[101 148 168 195 122 135 147  79 131 129 129 117 105 133 106 159  85 183
  96 123 139]  K
[ 99 148 170 195 123 134 148  78 132 130 130 118 104 134 105 160  85 183
  96 123 138]  X
[ 98 148 172 198 122 134 150  77  79 131 130 119 104 135 104 161  84 185
  96 122 139]  H
[100 149 169 195 122 134 147  79 132 130 129 117 104 134 106 159  86 183
  96 123 139]  M
[ 99 148 171 195 123 133 149  78 133 130 131 118 104 134 105 160  85 183
  96 123 139]  C
[100 148 169 195 122 136 148  79 132 130 129 116 186 133 106 159  85 183
  97 123 139]  W
[ 98 148 171 197 122 134 150  78 134 131 130 119 103 134 105 161  84 184
  96 123 139]  S
where: [185]
H, 17
find: [101 148 168 195 122 135 147  79 131 129 129 117 105 133 106 159  85 183
  96 123 139]
K

[119 116 135 139 150 132 149 158 120 161 162 123 147 150 122 118 148  89
 131 145 116  98 118 105 160 161  97 131 110 121 177 125 144  91 117 108
 130 120 140 123 162 146 120 125 150 130 110] = folo
[116 142 121 122 148 144 144 160 110 169 145 126 155 152 110  97 152 124
 135 117 123  93  99 105 144 138 122 135 114 126 181 111 151  83 130 112
 130 133 155 152 156 153 120 125 161 134 135] = pilu
[110 136 112 133 140 155 151 156 116 170 162 131 149 149 113 120 145 119
 147 115 132  80 120 105 147 162  92 158 116 134 177 116 127  95 120 124
 143 120 156 135 142 143 117 122 146 140 113] = boz
[127 111 129 132 141 129 131 151 105 161 158 128 137 144 121 111 143 103
 145 163 126  78 157 113 151 160 104 147 116 120 191 124 139  80 122 167
 135 118 140 121 147 146 110 122 161 145 115] = Kuzel
[104 123 121 125 145 129 142 156 109 166 150 132 147 153 125 111 150  91
 128 110 126  90 106 107 161 173 110 138 136 137 180 131 145 101 125 139
 136 127 138 117 146 136 124  93 151 133 121] = fil
[111 130 126 130 125 144 121 152 115 157 162 118 170 144 117 119 169 126
 133 125 129  99 107 116 160 158 112 135 125 138 190 113 141  86 130 123
 136 113 147  96 146 142 114 122 158 141 119] = rane
[119 124 104 116 148 136 137 150 100 174 146 119 152 139 114 135 136 122
 127 122 131  83 103 109 158 147 109 152 120 134 197 115 146 102 119 122
 123 119 140 140 160 132 139 122 160 146 116] = Fak
[119 122 104 120 145 145 130 149 101 177 151 107 150 146 120 111 143 120
 144 109 131  83 116 120 161 163  99 143 120 121 185 127 131  94 123 139
 131 121 167 131 153 155 109 116 135 135 134] = Neseb
[111 130 126 130 125 144 121 152 115 157 162 118 170 144 117 119 159 126
 133 125 129  99 107 116 160 158 112 135 125 138 190 113 141  86 130 123
 136 113 147  96 146 142 114 122 158 145 119] = mor
find: [111 130 126 130 125 144 121 152 115 157 162 118 170 144 117 119 169 126
 133 125 129  99 107 116 160 158 112 135 125 138 190 113 141  86 130 123
 136 113 147  96 146 142 114 122 158 141 119]
rane
find: [116 142 121 122 148 144 144 160 110 169 145 126 155 152 110  97 152 124
 135 117 123  93  99 105 144 138 122 135 114 126 181 111 151  83 130 112
 130 133 155 152 156 153 120 125 161 134 135]
pilu
find: [111 130 126 130 125 144 121 152 115 157 162 118 170 144 117 119 159 126
 133 125 129  99 107 116 160 158 112 135 125 138 190 113 141  86 130 123
 136 113 147  96 146 142 114 122 158 145 119]
mor
find: [119 116 135 139 150 132 149 158 120 161 162 123 147 150 122 118 148  89
 131 145 116  98 118 105 160 161  97 131 110 121 177 125 144  91 117 108
 130 120 140 123 162 146 120 125 150 130 110]
folo
find: [127 111 129 132 141 129 131 151 105 161 158 128 137 144 121 111 143 103
 145 163 126  78 157 113 151 160 104 147 116 120 191 124 139  80 122 167
 135 118 140 121 147 146 110 122 161 145 115]
Kuzel
where: [106]
fil, 22

[ 64 156  71 134 188 124 126]  Kedoz
[ 72 189 125 132 175 137 133]  vunub
[ 55 193 131 128 155 147 125]  Bine
[164 112 120  83 108 161 126]  Lave
[148  67 131 141 110  77 138]  paku
[ 68 189 132 138 150 136 124]  sidav
[154  72 136 148  93 120 132]  bapug
[ 57 208 133 139 167 146 131]  sanuz
where: [83]
Lave, 3
where: [108]
Lave, 4
where: [128]
Bine, 3
where: [188]
Kedoz, 4
where: [146]
sanuz, 5
where: [167]
sanuz, 4

[ 69 120  50 177 157 118 201  79  48  84 188  67  57  85  72 131 189 127
  57 106  86 152 112 207  70  81  98 173]  lalot
[195 124 190 170 102 104 130  91 118 156 175  90 102 185 172 131 132  52
 124 115 208  68 195 113 208 143 148 161]  Fug
[195 124 190 170 102 104 130  91 118 156 175  90 102 185 172 131 132  52
 124 115 208 195 195 113 208 143 148 161]  nodu
[ 93 117 191 130 180 138 177 208 205 171 149  62 138  87 129 184 151  97
 194 206 125 191 169 174 137 178 192 156]  zubuk
[127 191 203 164 175 205  95 179 155 136 116 111  78 141  49  54 207 108
 150 199 165 142  48  62  53 130 204  89]  lav
[ 69 120  50 177 157 118 201  79  48  84 188  97  57  85  72 131 189 127
  57 106 202 152 112 207 144  81  98 173]  vozi
[154 157 200  91 128 197 146 202 101 144 196  70 173  79  52  95  86 161
 156  55  95 165  51  61 191  77 143 108]  ses
[ 95 151  97  69 110 203 156 191 199 180 120 199  62  93 201 195  69 121
  84  52 167 132  66 110 144 171 201 162]  tudaf
[195 124 190 170 102 104 130  91 118 156 175  90 102 185 172 131 132  52
 124  83 208 195 195 113 203 118 184  70]  bakid
where: [89]
lav, 27
where: [116]
lav, 10
find: [ 93 117 191 130 180 138 177 208 205 171 149  62 138  87 129 184 151  97
 194 206 125 191 169 174 137 178 192 156]
zubuk
where: [49]
lav, 14
find: [195 124 190 170 102 104 130  91 118 156 175  90 102 185 172 131 132  52
 124 115 208  68 195 113 208 143 148 161]
Fug
find: [195 124 190 170 102 104 130  91 118 156 175  90 102 185 172 131 132  52
 124  83 208 195 195 113 203 118 184  70]
bakid

[118 130 125 126 124 126 127 127 129 122 105 127 121 125 132 127 130 133
 128 129 127 124] : N
[118 130 125 126 124 134 127 127 129 122 105 127 121 123 132 127 130 133
 126 129 127 124] : T
[ 96 156 149 129 140 100 126 127 150 107 120 122 139 152 142 123 147 135
 152 146 113 122] : R
[121 136 139 107 124 120 116 130 137 117 126 137 139 138 109 119 147 122
 144 129 128 110] : V
[121 136 139 107 124 120 116 130 137 117 126 137 139 138 109 119 147 122
 144 129 127 137] : L
where: [156]
R, 1
find: [121 136 139 107 124 120 116 130 137 117 126 137 139 138 109 119 147 122
 144 129 127 137]
L
find: [118 130 125 126 124 126 127 127 129 122 105 127 121 125 132 127 130 133
 128 129 127 124]
N
find: [118 130 125 126 124 134 127 127 129 122 105 127 121 123 132 127 130 133
 126 129 127 124]
T

[149 110 131 159 165 108 123 171 173]  Nefad
[183 122 180 155 189 155 131 111 189]  Rodi
[149 110 131 159 165 204 128 156 169]  suve
[111  98 175 197 107  72 148 161  71]  buke
[149 158 131 159 165 132 128 156 202]  Vuza
where: [202]
Vuza, 8
where: [107]
buke, 4
where: [132]
Vuza, 5
where: [183]
Rodi, 0
where: [175]
buke, 2
where: [123]
Nefad, 6
where: [72]
buke, 5

[107 147 186  90  95 120]  lepal
[ 83 171 179  99  90 112]  ruki
[170 175 112  85  74  78]  zaga
[168 144 137  81  81  86]  gef
[169  70 159  82  84  98]  lige
[154 171 124  82  81  81]  naro
[115 104 170  83  87 105]  dov
[178  75 192  95 100 126]  kune
[192  76 148  81  81  92]  monob
[149 101 197 100 106 134]  Vig
where: [106]
Vig, 4
where: [98]
lige, 5
where: [137]
gef, 2
where: [149]
Vig, 0
where: [87]
dov, 4
where: [75]
kune, 1

[131 130 104 136 152 123  94 119 126 118 171] : vure
[131 130 104 136 101 123  94  79 152 125 155] : kule
[123  90 115 140 123 100 108  76 163 119 111] : tiz
[100 135 115 176  96 130 140 146 124 148 179] : Suf
[124 119 156 116 114 142 146 143 134 142 128] : kib
[116 128 128 143 103 124 137 135 124 138 134] : sepes
[131 130 104 136 152 123  94 119 126 118 147] : banu
[109 120 104 128 129 100 108  76 144 122 121] : Tilu
[177 136 148  86 159 148 121 144  96 108  94] : Fitu
[177  85 183 120 107 141 168 153 162 121  66] : Zap
where: [114]
kib, 4
where: [168]
Zap, 6

[125 118 130  88 132 139  82 166 139 126  92 134 125 126 127 104 141 122
 131 130 112 118 118 106 117 140 117 114 111  82 123 134 129 144 123  92
 125 110 156 140 133  79 137 120 126 139 136 147 112] : Zumet
[130 110 118 143 104 108 147 108 110  93 168 116 111 109 113 120 113 109
 115 114 145 123 103 137 140  99  97 119 113 154 115 117 107 101 101 128
 103 121 109  94 120 153 110 129 112 116 101 125 123] : kofa
[134 150 165 106 133 116 112 184 142 121  99 138 153 155 106 112 156 129
 175 125 119 117 129 130 122 130  94 140 107 118 119 149  92 162 161  93
 128 147 173 133 129 114 157 153 111 156 158 140  95] : Pil
[136 152 163 160 132 115 160 115 156 112 174 139 168 165 136 123 158 114
 176 162 156 127 130 153 174 111 116 169 107 171 113 133 117 156 149 139
 148 164 123 106 141 170 175 160 141 158 156 124 140] : Zivit
[132 120 130  88 132 139  82 166 139 126  92 134 125 126 127 104 141 122
 131 130 112 116 118 106 117 140 117 114 111  82 123 134 129 144 123  92
 125 110 156 140 124  79 137 120 126 139 136 147 112] : degus
[128 146 175 115 133 103  77 127 157  93  89 133 180 162 158  90 170 100
 212 175  75 100 139 101  97 121 124 163  81  68  90 144 106 176 152 122
 163 153 143 110 139  93 191 147 155 167 178 138 142] : geb
[111 161 130 128 137 133 119 153 141 123 127 155 145 157 145 117 137 142
 183 156 110 132 136 136 111 140 125 157 125 107 137 113 132 168 152 141
 157 156 154 141 146 116 167 154 160 131 152 107 141] : Babo
find: [130 110 118 143 104 108 147 108 110  93 168 116 111 109 113 120 113 109
 115 114 145 123 103 137 140  99  97 119 113 154 115 117 107 101 101 128
 103 121 109  94 120 153 110 129 112 116 101 125 123]
kofa
where: [68]
geb, 29
find: [128 146 175 115 133 103  77 127 157  93  89 133 180 162 158  90 170 100
 212 175  75 100 139 101  97 121 124 163  81  68  90 144 106 176 152 122
 163 153 143 110 139  93 191 147 155 167 178 138 142]
geb
find: [132 120 130  88 132 139  82 166 139 126  92 134 125 126 127 104 141 122
 131 130 112 116 118 106 117 140 117 114 111  82 123 134 129 144 123  92
 125 110 156 140 124  79 137 120 126 139 136 147 112]
degus

[145 144 134 128 135 103 124 139  96 134 138 119 124 134 127 146 157 124
 147 120 133 135  96 156 130 156 137 109 117 134  84  94 132 188  77 133
 103 141 102 135 110 108 122 141  85 123 121 136 110  88 130 150] : Pamib
[137 144 126 138 161 152 124 140 134 125 147 112 110 137  99 145 126 147
 177 125 151 117 112 131 141 125 112 108 109 122  99 105 151 148 107 122
 128 132  82 156 115 113 141 139 122 128 107 135 130  84 112 131] : dup
[146 120 134 120 103 123 106 144 156 134 142 119 127 107 117  91 144 152
 112 132 113 126 135 131 132 120 109 152 117 163 134 124 117 133  94 137
 107 130 144  97 126 122  99 151 102 119 141 127 105 138 143 134] : vam
[124 116 140 152 160 133 119 154 157 146 163  96 119 113  82 105 138 166
 163 111 153  98 126 142 149 131 115 132 125 111 125 123 131 136 112 118
 123 126 101 132 120 115 141 142  97 131 130 142 122 133 116 126] : Nek
[124 116 140 152 160 133 119 154 157 146 163  96 119 113  82 105 138 166
 163 111 153  98 126 142 149 131 115 132 125 111 125 123 131 136 112 118
 123 126 101 132 120 115 141 142  97 131 130 144 122  72 116 126] : Vof
[145 144 134 128 135 103 124 139  96 134 138 119 124 134 139 146 157 124
 147 120 133 135  96 156 130 156 137 109 117 113 117 134 153 182 120 142
 141 154 104 146 126 136 144 120 112 123 129 128 116 102 104 136] : mas
find: [145 144 134 128 135 103 124 139  96 134 138 119 124 134 127 146 157 124
 147 120 133 135  96 156 130 156 137 109 117 134  84  94 132 188  77 133
 103 141 102 135 110 108 122 141  85 123 121 136 110  88 130 150]
Pamib
find: [146 120 134 120 103 123 106 144 156 134 142 119 127 107 117  91 144 152
 112 132 113 126 135 131 132 120 109 152 117 163 134 124 117 133  94 137
 107 130 144  97 126 122  99 151 102 119 141 127 105 138 143 134]
vam
find: [124 116 140 152 160 133 119 154 157 146 163  96 119 113  82 105 138 166
 163 111 153  98 126 142 149 131 115 132 125 111 125 123 131 136 112 118
 123 126 101 132 120 115 141 142  97 131 130 144 122  72 116 126]
Vof

[189 117 119 166 195 133 172 158 132 164 126 120 137 164] : Rutu
[140 118 104 152 142 119 111  98 145 102 106 126  96  99] : punun
[153 116 149 130 148 153 143 156 147 130 103 139 109 122] : pas
[120 123 155  95 125 116 167 159 116 141 140 109 150 137] : fanop
[130 146 141 149 112 133 156 140  90 130 129 123 172 141] : Kofe
where: [195]
Rutu, 4
where: [112]
Kofe, 4
where: [104]
punun, 2

[134 143 129 130 179] : tamo
[179 116 197  68 120] : Dovon
[193 118 200  58  87] : butof
[110 107  95 162 121] : zuza
[ 78 175 104 102 108] : kir
[ 93 207 129  83  84] : sibid
[160 147 165 104 142] : naf
[125 175 124 174 109] : fateb
[160 147 165 104 140] : mab
[179 166 197 173 120] : Nosi
where: [142]
naf, 4
where: [116]
Dovon, 1

[149 154 179 175 115  91  83 126 129]  kasef
[ 82  79 147 148 137 145 123 134 147]  Lal
[190 121  47 149 100 130 151  73 137]  Sifo
where: [129]
kasef, 8
where: [82]
Lal, 0

[177  50  80 184 118 188  76 138] : venuf
[177 178  75 184  51 188 139 138] : rarok
[139 165 184 137 164 121 202  95] : vate
where: [164]
vate, 4
where: [95]
vate, 7
where: [50]
venuf, 1
where: [76]
venuf, 6
find: [177  50  80 184 118 188  76 138]
venuf
where: [75]
rarok, 2

[175 115 133  97  81 106  96  97 151 169] = Darup
[117  89 132 120 111 174 140 131 143 101] = Bizo
[180 149 176 117  77 114  78  82 125 143] = tulif
[119  82 121 113 104 148 139 138 162 119] = tibek
[179 128 158  99  74 110  85  89 133 111] = kab
[179 128 158 126  74 110  85  89 133 167] = vogi
[116  89 132 121 115 174 142 128 140  99] = pag
[157  96 117 178  89 124 105 118 174 160] = kog
[175 114 127 100  83 124  94 103 164 164] = feva
[122  98 133 134 132 191 137 110 125  87] = met
where: [142]
pag, 6
where: [176]
tulif, 2
where: [77]
tulif, 4
where: [151]
Darup, 8
where: [106]
Darup, 5

[107  48 171 149 169  64 123 104 199]  gara
[114 149 114 113 150 101  98 118 102]  poped
[114 146 117 134 124 146 106 126 140]  Doz
where: [106]
Doz, 6
where: [124]
Doz, 4
where: [118]
poped, 7
where: [101]
poped, 5
where: [104]
gara, 7

[155 151 152 140 145 103 147] -> lila
[ 77  93  86  57  66 148  85] -> bedab
[192 179 175 183 186  81 175] -> Fogon
[187 170 170 178 180  86 186] -> dav
[155 132 147 146 154 107 153] -> Beli
where: [152]
lila, 2
where: [183]
Fogon, 3

[162 108  67 129] : vupub
[150 112  66 118] : vozin
[114  93 109 113] : Vun
where: [67]
vupub, 2
where: [113]
Vun, 3
where: [108]
vupub, 1
where: [150]
vozin, 0

[108  96 168 158  95 124 162 141 127 172 127] = nel
[108  96 168 158  95 124 162 141 127 172 138] = zotut
[124  99 129 117 148 103 113 132 136 128 108] = zum
[120 116 105 150 142 117 152 118 137 106 135] = rosid
[174 171 103 124  98 150 109 157  77  68 122] = Dasus
[118 109 124 151 128 109 122 129 125 136 128] = pebid
[118 145 117 126 130 124 141 129 129 128 148] = zoleb
where: [120]
rosid, 0
find: [108  96 168 158  95 124 162 141 127 172 138]
zotut
find: [124  99 129 117 148 103 113 132 136 128 108]
zum

[ 73 131 125 127 130  65 119  86  78] : gib
[150 148  92  80 134 170 162 140 188] : poni
[ 73  81 125 140 130  65 119  86  78] : fof
where: [131]
gib, 1
where: [80]
poni, 3

